In the rows, zero is written as 128.
Where one turn sends some rows of the set: a few examples, then the rows asked:
Zov: [ 97  80 142 160 122 132 123 110 152 133 112 115]
kupu: [ 85  91 151 156 135 144 111 112 136 144 114 118]
tel: [168 160 143 122 115 118 117 159 135 126 146 142]
futub: [ 98  69 145 127 134 141 150 128 146 141 142 124]
Mobur: [161 159 149 127 121 126 104 161 127 119 144 139]
Zev: [168 160 149 122 127 127 111 149 133 118 153 146]
Zakup: [126 124  92 157 147 198 154 122 136 141 127 129]
ruge: [103  89 125 155 141 193 129 140 113 115 125 127]
vukan: [107  82 135 143 152 186 137 124 135 108 147 125]
namin: [161 162 151 129 118 118 102 150 131 122 140 141]
tugul: [161 157 161 110 124 127 120 145 142 105 141 138]
desan: [166 166 146 131 122 120 107 145 134 128 140 142]
kaso: [122  99 109 166 119 137 148 104 148 163  95 130]
ruz: [168 178 143 121 123 132 123 142 141 120 127 138]
fabif: [164 161 152 113 114 116 128 146 146 117 131 134]
nim: [165 170 150 116 130 142 121 146 136 107 139 139]
Zat: [ 98  73 145 159 127 142 122 115 136 127 112 125]
sed: [168 173 142 116 116 129 129 154 139 120 131 135]
peva: [154 160 162 117 120 126 111 149 137 104 131 132]
Pek: [109 122  96 150 126 179 155 157 121 163 114 115]
telu: [119 121  90 156 132 196 154 148 128 138 118 115]
Lefeb: [131 118  89 161 139 188 158 119 130 150 114 138]
Bek: [ 88 105 130 153 142 188 119 146 111 132 124 115]
Mil: [109 114 118 160 132 140 139  97 152 176 106 128]
pegig: [161 170 150 116 121 140 120 158 131 106 133 134]
vazab: [122  88 105 154 110 135 164 125 148 160 104 127]
mip: [161 167 155 122 116 117 118 142 143 118 124 134]
ruf: [104  61 140 144 128 142 143 118 144 127 127 130]
tevov: [166 154 150 120 121 118 115 152 136 121 151 145]
kekor: [169 168 143 126 127 129 110 147 132 123 148 147]
Kota: [111  85 125 146 153 193 141 125 123 114 139 137]
Sir: [104  69 139 141 121 130 145 119 159 131 128 118]
por: [123 113  88 159 126 184 160 144 123 148 110 127]
fet: [166 163 141 125 118 127 112 163 127 123 146 140]
Gom: [ 95  90 135 155 144 184 121 137 125 107 130 113]
badu: [122 127  98 151 151 184 154 111 139 165 128 138]
seva: [109  94 110 138 114 132 165 140 146 172 115 117]
sebe: [107  94 128 131 161 191 148 123 132 132 153 135]
fas: [124 115  99 166 121 145 152 105 159 165 101 121]
vidis: [125 104  95 154 110 141 167 130 157 163 107 115]

tevov -> Zev
tugul -> nim
ruf -> Kota
And these:
vukan -> Zakup
Pek -> seva

